[[127 136 123 122 124 101 136 142 140 126]
 [110 125 133 134 127 132 127 126 144 124]]
:
[[127 123 124 136 140]
 [110 133 127 127 144]]

[[135 132 130 133 122 130 122 128]
 [138 120 127 140 128 128 123 143]
 [129 123 131 151 143 115 133 119]
 [127 120 129 135 143 116 130 120]
 [129 122 134 137 125 120 124 131]
 [133 134 129 137 131 116 122 138]]
:
[[135 130 122 122]
 [138 127 128 123]
 [129 131 143 133]
 [127 129 143 130]
 [129 134 125 124]
 [133 129 131 122]]

[[127 137 145 128 135 141 138 120 123 123 132 122 129 128 124 128]
 [123 140 140 117 117 140 130 129 141 123 136 135 123 125 134 125]
 [115 116 141 126 130 129 129 136 120 150 122 118 126 137 123 126]
 [120 125 131 132 124 136 131 128 135 120 138 155 141 123 124 128]
 [133 121 130 123 130 124 122 116 135 133 129 139 130 128 125 117]]
:
[[127 145 135 138 123 132 129 124]
 [123 140 117 130 141 136 123 134]
 [115 141 130 129 120 122 126 123]
 [120 131 124 131 135 138 141 124]
 [133 130 130 122 135 129 130 125]]

[[125 138 126 131 129 123 121 122]
 [136 122 119 130 135  99 126 117]
 [122 145 122 145 114 134 132 137]
 [123 125 132 133 124 131 127 131]
 [130 145 132 136 131 126 119 122]]
:
[[125 126 129 121]
 [136 119 135 126]
 [122 122 114 132]
 [123 132 124 127]
 [130 132 131 119]]

[[119 116 119 110 116 122 125 137 132 128 143 116 117 122]
 [128 131 138 127 122 136 133 125 132 143 130 125 122 126]
 [126 111 118 140 127 119 127 123 131 123 119 124 137 128]
 [126 119 118 135 127 119 129 126 132 123 122 123 136 129]
 [120 124 137 124 139 130 127 123 127 123 126 123 131 135]
 [136 125 120 133 135 153 123 135 142 112 130 122 130 141]]
:
[[119 119 116 125 132 143 117]
 [128 138 122 133 132 130 122]
 [126 118 127 127 131 119 137]
 [126 118 127 129 132 122 136]
 [120 137 139 127 127 126 131]
 [136 120 135 123 142 130 130]]

[[122 129 151 134 110 137 147 108 114 115 133]
 [126 106 108 124 130 121 138 136 135 113 153]
 [119 122 155 112 104 111 131 125 125 146 158]
 [109 126 130 121 130 144 133 111 154 125 106]
 [142 108 149 134 103 110 121 132 120 135 156]]
:
[[122 151 110 147 114 133]
 [126 108 130 138 135 153]
 [119 155 104 131 125 158]
 [109 130 130 133 154 106]
 [142 149 103 121 120 156]]

[[108 136 142 135 108 112 112 114 144 139 124 141]
 [152 128 110 107 151 136 136 134 118 124 117 108]]
:
[[108 142 108 112 144 124]
 [152 110 151 136 118 117]]

[[120 134 119 119 150 105 128]
 [123 128 128 121 143 112 114]
 [121 132 128 128 146 109 113]
 [120 133 119 119 148 106 112]
 [122 132 120 120 147 128 114]
 [128 135 119 128 128 103 110]]
:
[[120 119 150 128]
 [123 128 143 114]
 [121 128 146 113]
 [120 119 148 112]
 [122 120 147 114]
 [128 119 128 110]]
---
[[152 123 128 128 135]
 [133 122 129 123 121]
 [123 136 127 146 116]]
:
[[123 128]
 [122 129]]

[[127 117 109 123]
 [140 108 102 119]
 [139 124 133 109]
 [146 120 139 103]]
:
[[117 109]
 [108 102]]

[[130 152 132 138]
 [134 152 122 134]
 [136 152 123 133]
 [128 152 123 137]
 [130 152 121 136]]
:
[[152 132]
 [152 122]]

[[124 121 141 115 107]
 [151 121 127 101 156]
 [152 156 118 107 148]
 [112 146 116 135 145]
 [117 137 143 143 115]]
:
[[121 141]
 [121 127]]

[[129 116 119]
 [148 122 119]
 [116 139 133]
 [108 120 156]]
:
[[116 119]
 [122 119]]

[[128 140 100]
 [131 140 100]
 [148 151 128]
 [129 156 139]
 [133 156 139]]
:
[[140 100]
 [140 100]]
